Read these off the table that follows. Indices start at 0.
1) Which number is the entry in row 1 and column 1?
2) Which number is the entry just right of the largest entry?
3) Which number is the entry at row 0, column 1?
4) Which number is the entry at row 0, column 2?
5) Which number is the entry at row 2, column 0?
6) Which number is the entry in the top-left corner?
7) Which number is the entry just right of 8?
8) Which number is the entry in row 2 and column 2?
[[  0 -30 -11 -10 -11  -7  -1  -1 -20  -6  -9  -7  22  -9 -27]
 [-14   4  -2 -13  -6 -10 -15   5  -9 -14  -5 -21 -13 -10   5]
 [ -9  19  -8  -7 -12 -22 -11  19   4   7   9  -8 -26   0  -5]
 [  9 -32  -3 -16 -12  17   0  -4  -9   6   8 -10  31  -3 -16]
 [-29  16  -5 -10 -16 -48   4 -35   3   7  -9 -22  -6  19 -21]
 [ -2 -44 -26  -1 -14 -15   6  -1 -21 -24 -14   9  29  16 -47]
 [-19   5  -9  -5 -12  -9  -7 -10  -1 -18  -8 -10 -16 -20  14]
 [-22  -4  14 -36  11  -7 -16 -14 -21   7  -6 -11  26 -19  23]]
1) 4
2) -3
3) -30
4) -11
5) -9
6) 0
7) -10
8) -8

W =
[[-65.098, -59.623, -82.899, -98.656, 139.925, -63.485, -88.772, 46.738, 64.187, -94.652, 95.982, 11.122, -153.762, -169.882, 105.319, 105.862],
 [127.736, 82.602, 91.721, -34.128, -108.657, -87.433, 46.811, -154.084, -156.715, -108.579, -36.155, -134.520, -75.270, 32.539, 66.580, -1.474]]
Counting starts at 0.
Read off the entry in row 0 and column 0.
A: -65.098
The bottom-right entry: -1.474
The entry just left of -98.656 -> -82.899
Read off the entry directly above -156.715.
A: 64.187
The maximum: 139.925
Read off the entry at row 0, column 1.
A: -59.623
The top entry of the column that holds the smallest entry -> -169.882
Read off the bottom-left entry.
A: 127.736
The top-right entry is 105.862
Read off the entry just right of the largest entry.
A: -63.485
Read off the entry just left of -169.882.
A: -153.762
The entry directly above -154.084: 46.738
Read off the entry directly below 46.738.
A: -154.084
Read off the entry just right of -108.579.
A: -36.155
Read off the entry just left of -75.270.
A: -134.520
Read off the entry directly below -169.882.
A: 32.539
Read off the entry directly below the largest entry.
A: -108.657
Read off the entry just right of -63.485.
A: -88.772
The entry just left of the largest entry -> -98.656
The entry just right of the smallest entry is 105.319

arr =
[[ -6  80   4  70 -72 -43  32  53  30]
 [ -5  76   3  69 -70 -43  32  51  29]
 [  2   9  -2  12 -11 -10   7   9   3]
 [ -5  77   3  68 -69 -43  31  51  29]
 [ -2   7   1   4  -5  -1   1   3   3]
 [-20   8  17 -25  11  38 -27 -17   8]
 [-23   7  19 -30  14  44 -32 -20   8]
 [ -6  74   3  66 -67 -41  30  49  28]
 [  3  11  -3  16 -14 -14  10  12   3]
 [-22  23  18 -13  -2  30 -22  -7  13]
 [-17   7  15 -22   9  33 -23 -15   7]
 [  4  27  -4  33 -29 -27  20  24   9]
 [-16   8  14 -19   8  30 -21 -13   7]
 [ -6  77   4  68 -69 -42  31  50  29]
 [ -1  71   0  71 -69 -48  35  52  26]]
The entry just right of -19 -> 8
Read off the entry just left of the centre entry.
Answer: 66
Read off the entry in the top-right corner.
Answer: 30
Read off the entry just left of the largest entry.
Answer: -6
Read off the entry directly below the largest entry.
Answer: 76
The entry in the bottom-left corner: -1
The fifth-last entry, reading row by row: -69
Read off the entry directly below 53.
Answer: 51
The bottom-right entry: 26
Read off the fourth entry in reading order.
Answer: 70
Read off the entry just left of 18.
Answer: 23
The entry directly below 13 is 7
Read off the entry directly below the smallest entry.
Answer: -70
Read off the largest entry in the first row.
Answer: 80
The entry just right of 24: 9
The second-last entry, reading row by row is 52
The third entry on the main diagonal is -2
The third-last entry, reading row by row: 35
The third entry on the diagonal from the top-right corner is 7
The largest entry in the first column is 4
Read off the 3rd entry in reading order.
Answer: 4
The entry just right of 74: 3
Read off the entry just right of the centre entry.
Answer: -41
Read off the entry just right of -21.
Answer: -13
Read off the entry just left of 19.
Answer: 7
The entry just right of the smallest entry: -43
